The rows of Y fall into 4 groups, and each row is roughly a mix of its group's hidden directions.
Y:
[[-30  26 -22 -15   5  21  22 -23  16  13  30]
 [  4 -15  46   4 -22  19 -16  24  11  14  25]
 [ -1 -11   8  -4 -53  -1 -38   5  -6   5  21]
 [ 15 -29   6  36   9 -30  -9  38   3  14   2]
 [ 24  -4  33  26  -4  -3   6 -11  35 -23  28]
 [-19 -32   3 -35 -39  -9  -3 -19  20  10   4]
 [  2  13 -10 -13  -9  18 -23  28  38  14  36]
 [ -3 -19 -33 -11  10  13 -41   8  15  23  27]
 [-35  -9 -25 -43 -21  17   8   4 -20  -6   5]
 [-11  30 -31  -7  40   4  13 -15  27 -10  13]
 [ 15  40  12  -3   0   3  36  31  27  -5  -7]
 [ -4  20  -1   8 -22 -27  37  25 -19 -26 -18]
 [-12 -19  41  31  -7 -24 -24 -13 -21   8   3]
 [-45 -29  -7  -8 -10 -12 -12   8 -40  -1  -7]
 [ 10  19  -8 -22 -40   7   3   7 -14 -45 -10]
 [ 25 -15  13  29 -10   3 -29   9   1 -34  32]
 [-13 -27  45  15  -5   1  -4 -14  27 -14  28]
 [ 19   6   9 -12  38   0  -8   5 -19  51  -2]
 [ 30  22  23  -4  -7   3  -7 -37  34  23  -4]
 [-17 -29 -32  19  22   9 -17  25 -26   7 -17]
 [ 10  43   7  28  11  13 -35   5   5  23 -11]
 [  0   6 -31 -43  23  -2   6  -8  -1  30 -26]
 [-16  -5  19   7  27 -21  35  16 -17 -37  -5]
 [-39  36 -15 -21  18 -12   3 -21  25   4  -6]
 [  4  -9  13  16 -32 -17  -9 -26 -32 -37  -3]
 [ 14 -23 -46  -3  25  24   7   6  -8  28   9]
 [-13 -11 -12  -8   0 -17  33  31   5 -45  13]
 [ -8  19  15  27  30 -20  20  25 -16 -32  -7]
 [ 22  -2 -18 -23  12  42  12  25  -8 -11  30]
 [-20 -19 -31  14   3  11  21  17  39 -28  -8]
 [ -3  12 -22   7  20  14  14 -37   0 -31  35]
 [ -6   8  20   7 -23 -29  -2 -18 -29  41  18]
 [-24  -6  17 -25 -35  17 -17 -31 -18  15  15]
 [  6 -13  44  10  -2  36 -33  -9 -13 -13   8]
 [ 24  10  29  27   2 -16  14  28   5 -19  33]
 [-19 -26 -25  -6 -19  11 -19 -33 -26  14  23]
 [-10   0 -11  -1 -14 -13   7  -1  -9  65  11]
 [ -2  31  20  14  53  -3 -10  13  -9  -5 -19]
 [ 19  10 -20 -26  36  19   0  26   2  14 -31]
 [-26 -25 -36  10 -11  14  14   5  34  20  17]
 [ 12   6 -20  -7  28   9  33  44  -1 -16 -15]
 [-10  19  40  44  21  -7  -7   9  14 -15   7]
 [-18  -4  -7 -21  14 -18   9 -20  44  36  -2]
 [-21  20  20  25  21 -12  -6 -16 -41 -19 -16]
 [ -4   7  -3 -31   1  27 -18 -21   1  45 -22]
 [  6  32 -15  42 -34  -1 -14   7  16  18   8]
 [ 24  -5 -51  -1  31   2 -19  14  13  -4   8]
 [-14  -2  25  38  12  11 -25 -10 -42  -5   7]
 [ 20  15  24 -23 -21   6 -34 -28 -28   0  11]
 [-19  12  24  -2 -10 -20  24  11 -21 -42  23]
 [ -8  -6 -10  -9 -49  21 -12 -21   1  -4  37]
 [ 12 -21  16  10 -11 -11  22   3 -38   9 -43]
 [  5  14 -39 -35   4  23  25  -3  26 -14  -8]
 [ 15   4  -9  -7   8 -38  32  21  34 -21 -12]
 [ -8 -14  15 -38  48   1  10  -4 -16  -8 -19]
 [ 20 -23 -31 -37 -24  15 -18 -16   0  19   6]
 [  4  12 -16 -29 -16  12 -28  -8  17 -20 -44]
 [ 15  17  -6 -27 -12  10  34  10  29 -26  27]
 [-11 -36  -7 -24 -26  -7 -15 -23  26  27 -13]
 [-12  -7  25  27 -23 -21   8 -18 -18   8  43]
 [ -2  -6   3  13 -18 -20   6 -37 -38 -33 -14]
 [  7  -1 -50 -10 -11  28  13  -2  -5  24  27]
 [  2   3  35  20 -11 -23   9 -13 -33   8  37]
 [-15 -27  16 -17 -38   7 -24 -23  -2  28  15]
 [ -4  -4  -6  46  39   2 -14   9 -26  -8 -17]
 [ 11  22   7 -19 -47  -4   2  -4 -39  -2  18]
 [ 15  22   4  -8 -37  10  35  32   2  22  -9]
 [ 23  10  10 -14  -4  21   0   8 -15 -58  10]
 [-12  -9  23  -2 -21  12 -41   1  16   1  42]
 [-10  -8 -16 -11   6   5 -30 -19  27  44 -23]
 [ -7  14 -25 -13 -19   2  -2 -17  28  50  -9]
 [  7   6 -62 -14   4  16   5   1   2  20  17]
 [-23 -22  32  14 -11  -7  36   5 -11 -34   9]
 [ -3  -5  -4 -37 -31  30  -4 -31  21  13  13]
 [ 23  13 -32  -5  -1   4   0  23 -46 -19 -15]
 [ -8   3  18  -9 -37  23 -14  15  18  21  39]
 [-12 -32 -18  -2 -15  -2   2 -27 -43  22 -15]
 [ -6   8  16  -3  57 -15  10  14 -15 -21 -16]
 [ 31  10 -17   9  34 -15 -17  26 -17 -31   4]
 [-20  -6 -33 -11  -8  26   4 -28  -9  24  35]
 [ 20 -17  28   9 -32  30   2  20  -3   7  34]
 [-11 -28 -19   2  17  29 -21 -15  42  11   8]
 [ 16 -17 -34 -32 -32  15 -13 -17   5  26   3]
 [-11  30 -16 -14  17 -18  32  23 -18 -30 -13]
 [  1  26  24  -5 -13 -16 -10  14 -42  35   8]
 [  7 -15  -1  13   9 -51  -4  22   4  24 -28]
 [  1  11  42  39   7  15 -17  12 -14 -26   6]
 [  1  -6  37  14 -14 -23  14 -13 -29 -18 -35]
 [ -3   3   0   8 -39  17 -19 -20  30  38  10]
 [  0  23 -44 -20 -14  -2  10   0  -4  36 -24]
 [ 17   2 -24 -17  39  24  17  37   4   5 -12]
 [-10  -7 -12  16 -20   4  37  21   1 -39  27]
 [-16  11  34   7   6   9  51 -23 -14  -1  -7]
 [ -4  -5 -27  -5  15 -41  38  19  -1 -24   2]
 [-23 -37 -22   1   8 -35  -1   6   6  -4 -37]
 [ 22 -15 -34 -20  -4   8  15  18  46   5   2]
 [-13  -2 -42 -22  11  -3 -16  11   8  43 -16]
 [ -8  25   5   9   9 -18  13 -34  -4 -50  -3]
 [-11   6  -4  -3 -25 -22  -4 -14 -12  59  -2]
 [ 12 -11  32  23 -19  27 -24   5 -21 -29  17]
 [-20  -8  18 -15 -39 -12 -22  13  -6  36 -21]
 [-21  -3   7   2  46  25  19 -25  10   7  26]
 [ 10  22   1  10 -13  -4  51 -17 -23 -25 -14]
 [-15  19   1  -3 -34 -33  -8 -13  -1  -1 -45]
 [-20 -15 -41 -18  -2   0  -2 -13 -18  41 -16]
 [-25  -8  -3 -36  -9  11  20 -24   6  37 -21]
 [ -6 -16 -28 -45 -26   0   0  11  10  33  -4]
 [  5   2 -18 -30 -41  29 -27 -18   6 -13   7]
 [ 21  -5 -35 -30  -9  15  14  25  32  18   6]
 [  5  11  29  35  17  -1 -26 -38  -7   8 -18]
 [  9  19 -12 -30 -19   7 -19  -1   4 -29 -44]
 [ 20   3 -16  15  22 -17  24  47  13 -21   4]
 [ -2  -1  25 -30 -38 -33  -2  -9   5  31   2]
 [-15 -21  -3  31   9  -4  33  13   3  17  42]
 [ -3  20   4   4   7 -37  16  17  -8  -1 -51]
 [-10 -26 -15 -36 -30   9  10 -25  15  29   0]]
In each list below, two rows fit none of the groups, and each other row fits one group, some only roughly. Which are they? Name them in the order they come.
  * j492: [-32   9  -9 -23 -31   9 -23 -11  11  28  29]
  * j178: [ 23   2  13 -22  19  26 -49 -20   7  -6  -7]
  * j295: [-12 -24 -30 -18 -10  29  16  14  15 -31  23]
  * j165: [-23  -3  25  -8  -4  30  18  -9 -40   1 -30]
  * j588: [ 21  28  11   8  21  22 -44  10 -24  -2 -12]
  * j266: [ -7 -44   9  24  -7   6 -36 -25   0  19  -2]
  * j154: [-31 -11 -30  12  28   5  -6  -6 -21 -20 -34]
  * j719: [ 15  10  17  13  18  14 -52  -9  24  17  12]
  * j552: [-31 -10  10 -40 -37  -7   1 -29  -1  -3  -3]
  * j697: [ 17  12   9  10  18  -9  40  33 -33 -12  10]
  * j753: [ 35 -10  15  30   0  -2 -47   0  -2  -2 -20]
  * j624: [ -2 -24  34  22 -32  16  -2  -1  -7 -31  23]
  * j415: [-13 -27  -8  24  33 -16  37  19 -16 -13  -3]
  * j217: [-32   0 -20 -14  22   8  18 -30 -17  36 -11]

j753; j415
  * j896: [-27 -41  17   5 -22 -32 -19  -1 -16  15  -3]
  * j385: [-13   2   4 -29 -41 -20  15 -30  12  21  15]
  * j205: [ 12 -25  15 -14 -27 -15  -8  -4  36  37  13]
  * j688: [-38  -1  15   1  -9  -7   7 -14 -33 -44   0]
  * j760: [ 13  18  20  25  -3  24 -49  -8  15  17   8]
  * j486: [-12  36  12  -1  21  13 -12 -16  16  42 -22]
  * j966: [  8 -17  33  11 -24 -10 -45   6   2 -23  17]
  * j90: [ 22  11  30  17   2 -11  39   0 -14 -17 -33]
  * j510: [ 10  -7  24 -12  30 -22  -1  -2 -35 -36 -17]
  * j391: [-17  10  37  -7  36  18   6   2 -29  -6 -28]
  * j613: [ 17  -3   1 -23  23  25 -34 -16  -1  40   7]
  * j89: [-19 -13   4  41  27 -17  32  16  19   3  10]
  * j691: [-27 -14  -1 -11 -19  21 -26  -4 -42  27   9]
  * j681: [ -5   8  -2 -23 -11  36   7  -3 -36  26 -30]

j385; j510
  * j345: [-24   7 -19 -19  17  24  -5  -1  29  33  29]
  * j220: [-19 -25  11   9  26 -24 -12 -30 -20  -2 -34]
  * j829: [-14 -14  12  23  18 -20 -20 -31  14  41  -2]
  * j878: [ -2   6  27 -11  28  27 -38 -15   5  27 -16]
  * j456: [-15  -7 -38  -6  43  11 -17 -18   7  17  20]
  * j32: [-11   5 -13   5  -6   1  30  22  27  51  -1]
  * j607: [ 25   9  -5 -19  -6 -18  -5  -9  28  46 -25]
  * j172: [-25  11 -18   3 -40 -30  12   1   3  23 -28]
  * j530: [-22   4 -17  17 -32 -33  28   4 -13  31   5]
  * j503: [-22 -28  -2 -30 -12  19  -4 -14   9  37  26]

j32; j503
  * j327: [ 24 -10   6  -8 -23  33 -11 -11  32  18  32]
  * j746: [-31   5   1  18  19  10  -3   1 -48 -31  -2]
  * j599: [  4  15   2 -27   9  10 -42 -41  -6 -19  -8]
  * j912: [-22 -30   7   5   1 -13 -15 -33 -36   7 -27]
  * j566: [-46 -22   8   0 -10   7 -14 -26 -33 -17  -3]
  * j449: [  5 -49  20 -15 -17  10 -10 -17  10 -18  28]
  * j952: [ 14 -16   7  16 -32 -45   4  -7 -13  32   0]
  * j156: [-22 -10   8 -19 -31  15 -14   8 -36  21  28]
  * j922: [ 11  -1 -13 -11  45  22 -15  17  22   0 -34]
  * j686: [ 1 21 22  3  6 34 44  2 15 -5 28]
  * j168: [ 17  -3 -14 -29  36   2   2  12 -38 -20 -19]

j599; j952
  * j16: [ 29  -1  -8  26  24 -16 -12  26   5  38 -18]
  * j767: [  7 -11   9  27  37 -16  18  13 -36  11  22]
  * j150: [-23  -4  10  36 -20 -43  26  -4  -5  11   9]
  * j744: [-13  11  14  18  -5 -44  34  15 -24   6 -17]
  * j113: [-26  23  27  -6 -28  18   4 -12  19   1  39]
  * j822: [ -6  -7  -4   3  35 -36 -31   4   8  -6 -37]
  * j441: [ 12  28   9 -10 -12  19  12  29  36  -6  34]
  * j614: [  3 -28  15  15  36 -22 -14 -14 -19 -21 -28]
  * j400: [-34 -29  32   8 -22  -7  -8 -11 -14 -20  25]
  * j435: [-21  19  17 -12  51  -5  16   2  -8   7 -29]
  * j944: [-19 -10 -24 -16  18  -7 -30 -21  11  27  35]
  * j816: [ 27  -4  21 -13   5  28 -28 -20 -19 -14  34]

j767; j944
  * j18: [-24   4 -12   9  -2 -38  50  11  12  -3   0]
  * j653: [-26   6  27   4 -51 -17   6  14  -2  -9  21]
  * j883: [ 36  -8 -32  -5  11 -14 -12  20 -22 -34  12]
  * j228: [-15  38 -12   3  37 -25  20   9   6  16 -23]
  * j929: [  5  16 -33  22 -15 -29  27  28 -11 -23   3]
  * j57: [ -2   8 -18 -13  14  -9   1  10   0  55 -32]
  * j637: [ -2   0  30  28   0  -6 -21  -9  45   6  28]
  * j765: [ -1 -14   0 -17 -37  15  -8  42   3  -7  32]
  * j35: [  8  43 -17  23  31 -24  -5  24   9   4  -8]
  * j518: [ 11  23 -27 -26  -3   2  24  33 -22  20 -22]
  * j19: [ -6  10   5 -11  18   0  23  29  17  42 -31]

j653; j765
  * j240: [-17 -22 -16 -23 -14 -25  28 -21  33  16  10]
  * j394: [  1 -10 -33  -5 -11 -35  18  -7  42  10  18]
  * j704: [ 23   3  17  29 -11  21 -44   4 -11 -20  20]
  * j332: [ 27  13 -15   4  27  -9  23  -4  39 -17 -28]
  * j303: [-29  -7  22   6 -13 -19   9 -39 -33   3 -22]
  * j632: [ 24   6  -7  46 -17 -14 -18  21   0 -22  23]
  * j99: [ 25  -8 -51   1  -8  18   3  -5 -13 -17  30]
  * j826: [ 20  10  15  -3  -8   4  23  16 -42   3  41]
  * j494: [  9 -34  38  -1  15  18 -21  -6 -10 -29  20]
  * j86: [-14   6  50  31  24  12 -13 -12 -19   3   5]
  * j764: [ -6  43 -38 -17 -27  -2  25  -5   7   0   3]
  * j124: [-18  31  15   9  19   0 -10 -12  31  41 -15]
  * j429: [ 35 -26  48   0 -22   9  12   3  -4 -12  -3]
  * j643: [  1  10  -6   5  -7 -10  46  41 -23   9  18]
  * j452: [  2  24 -35  -6  14 -13  -8  -9  34  39  -5]

j86; j429
  * j724: [ 15  34 -28  14 -14  10  -9  18 -42   2 -17]
  * j307: [ 19  20  31  12 -29  -4  -9  23  17 -34  16]
  * j618: [  2  -3 -10  -2 -14  -7   7  24 -55  21 -24]
  * j188: [  7 -39 -23   6  39   9 -33   4  -4  15   2]
  * j261: [ -8   4 -42 -26  -8 -12  37   9 -21   8 -19]
  * j831: [-12  15 -33 -17 -46  -5  22  20  -7  14 -10]
  * j731: [ 25  15 -36  -8  -1  24   9  30  22  13  25]
  * j481: [  6  32  10  30  37 -21  -2  -7 -16  -9 -29]
  * j484: [ 30  -7 -23   3  12 -10   7  32 -10  10 -45]
  * j462: [  9  47 -24  18  30 -17   0  21  -5   3 -14]
  * j953: [ 14  19   6  43  -7 -24  -9  27 -30  -8  11]
  * j20: [-18   7  58  20  18  15 -12 -10  -1  -6  -4]
  * j25: [ -2 -11 -25  -8 -40  -4   1 -18  34  30  15]
  * j989: [-20 -27 -10  -1 -36 -18  33 -12  22   7  21]

j618; j953
  * j710: [-22 -27  13 -28 -23  20  29 -12 -29  -8  -8]
  * j696: [ 12   0  13  21  38 -25  -5  15  11 -38  20]
  * j446: [ 13 -19  35  15 -41   0 -10  -8 -23 -23  13]
  * j298: [-12   0 -10  32  36   2 -20 -21 -17 -16 -33]
  * j885: [ -6  -5   5  -4   8  14 -37 -25  31 -29 -30]
  * j483: [ -9  34 -30 -10  26 -16  17  11  -1  24 -29]
  * j45: [ -8 -17  20  -5  -6  11  25 -23 -37 -37 -16]
  * j901: [ 24  23 -11   6  -8  30 -30  11 -39   0 -16]
  * j675: [-27 -29 -15 -34 -31  18  -1 -20  17  -8   7]
  * j962: [ 12  24 -17 -20  -1   0  24  41 -21  -7 -30]
  * j73: [  8   7  27 -24 -24  -6  -1 -30 -41 -21   4]
  * j248: [-21  43  -5 -24   5  11  19  -9 -26 -30  -9]
  * j771: [-18  -4 -20   7  10 -15   9  11  28 -11 -53]
  * j715: [ 14   5  52   8 -15 -11  10  31   5  -5 -24]
  * j317: [  2  -1  24   6  55 -20 -15   3  23 -14   9]

j45; j73
  * j766: [  2 -54  11  25 -11 -16 -17   1  25   7  10]
  * j711: [  4  -8  -4 -35  -5  47 -25 -13 -18   6  18]
  * j41: [  1 -10 -25   6  26 -37 -19 -13 -16 -21 -32]
  * j164: [ 27   0 -44   2  24  19  10  12  32   2 -15]
  * j575: [-12  31 -24 -25 -25  14   8  15  23  24  23]
  * j638: [ 11 -15  -8 -16 -38  -4 -28  32   1  30 -17]
  * j759: [-29  14 -14  -3  17 -15  23  10 -27 -42 -16]
  * j125: [ 22 -20 -13 -18 -14  15  15  -2  53   0  14]
  * j40: [-18  27  23 -14 -17  26  13  -1  24  12  38]
  * j424: [  6 -44  36  17  28  20  -7   1  -5  12  10]
  * j197: [  8   6 -11   5  11  28   6 -13  19 -23  53]
  * j615: [-37   2 -23 -23 -17   8 -18 -26   3  26  24]
  * j358: [  4   4   1 -27 -14  13   5 -48  40   0  -8]
  * j795: [-12 -30 -15  -5  -5  18 -12  -7  46  26 -20]

j711; j795
  * j253: [ 9 26  1  2 14 31 38  7 21 -7 33]
  * j151: [ 15 -13 -24 -22  22  49 -12   9  19 -10   9]
  * j550: [-33  -3  -7  11  24   1 -13 -27 -26 -25 -32]
  * j8: [-22 -29   7  14   2 -49   0  24 -18  -5 -11]
  * j271: [-25 -53  12  25  -2 -12 -20   2  -7 -14   7]
  * j421: [ 15  13  16  12  37  20  22  -8 -14 -19  37]
  * j179: [ -4  16   9  24  33 -26 -17   3  43   8  14]
  * j507: [-34  -4   6 -13  20 -30  18 -13 -41  -2 -15]
  * j864: [ -7 -51  17  15  10  11 -13 -22 -32   8   5]
  * j652: [ 30  21 -11 -39 -14  25   0  17 -31  -6   5]

j421; j507
